Where one turn sends some rows of the set: a few examples, then the rows asked:
Z_76: [ 2.98 -0.08  2.03 -0.34  0.00 -0.82 -1.69 -0.15  2.01  0.43 -2.48  1.20
  0.50]
Z_566: [ 1.22  1.73 -0.65 -0.29  0.30 -1.51 -3.58 -1.54  0.89  0.09 -0.53  1.35
 -1.73]
Z_445: [-0.49 -0.66 -0.41  0.67 -5.98 -2.80 -0.01  1.76  1.65 -2.03 -0.52  0.39
  0.92]
Z_744: [ 1.95 -1.00  1.80  2.29 -2.73 -0.70 -1.89  2.12  0.37  0.15  4.62  0.81
 -1.60]
Z_743: [-1.34 -0.91  0.62 -0.95 -1.64  1.91  1.77  0.62  0.20  1.71  0.42  1.49
 -1.06]
Z_931: [ 0.61 -1.10  1.33  2.79  0.30 -3.56 -3.36  2.26  0.61 -0.89  0.81  3.44
  0.46]
Z_66: [-0.68 -1.60  0.98  2.96 -0.79 -0.16 -0.27  0.14 -1.93  1.01  2.12  2.03
 -1.48]
Z_258: [-0.70 -1.55 -1.46 -0.66  2.73 -0.45 -0.68  1.08 -0.31  0.24 -0.54  2.35
  1.25]
Z_164: [ 1.34 -0.48  1.53 -1.59 -3.63  1.47  0.12  2.53  2.48  0.86  3.07  0.41
 -1.31]
Z_544: [-0.44 -0.54  0.38 -1.19  0.84 -0.18 -5.64  0.43  0.87 -1.49  2.15  0.57
 -0.45]
Z_951: [ 0.24  0.91 -1.00  2.45 -0.47 -4.34  1.60  2.29  0.26  0.20 -0.45  0.60
  1.48]
Z_543: [-1.46  2.49 -1.20  1.63 -1.96 -4.47 -1.60  3.10  1.44 -1.47  2.49 -0.06
 -0.82]
Z_678: [-2.58  0.35  0.36 -0.74 -1.17 -1.08 -0.98  4.76  2.29 -2.74  2.45 -2.06
  0.42]
Z_518: [-0.87 -1.19  0.66  0.01  0.42 -1.01  2.32  4.04  1.06 -0.98 -0.48 -1.58
  2.67]
Z_329: [ 2.05  1.37  2.44  0.51 -1.49 -1.84 -3.28  3.31  3.67 -2.03  0.98  0.00
 -2.21]
Z_591: [-0.38 -1.93 -2.51  1.14 -1.45 -0.70  0.06  1.03 -1.20 -2.88  1.75 -2.94
  0.46]
Z_697: [ 1.51 -2.46  3.05 -1.27  0.33  0.48 -3.65  1.46  1.93 -1.18  0.10  0.45
  1.77]
Z_267: [ 0.64  0.84 -0.51 -3.02  0.93  1.22 -0.50  2.28  2.94 -0.79 -0.27 -1.01
 -1.33]
Z_116: [-1.78  0.29 -1.02  1.07 -3.65 -0.96  0.42  0.55  0.30 -3.19 -0.60 -2.17
 -1.58]
Z_703: [ 1.06 -2.78 -1.84  0.61 -3.69 -2.55 -0.25  2.17  0.03 -1.87  1.89 -0.42
  3.02]

Z_951 turns into Z_543
Z_76 turns into Z_566
Z_116 turns into Z_591
Where do these go?
Z_267 turns into Z_258
Z_66 turns into Z_744

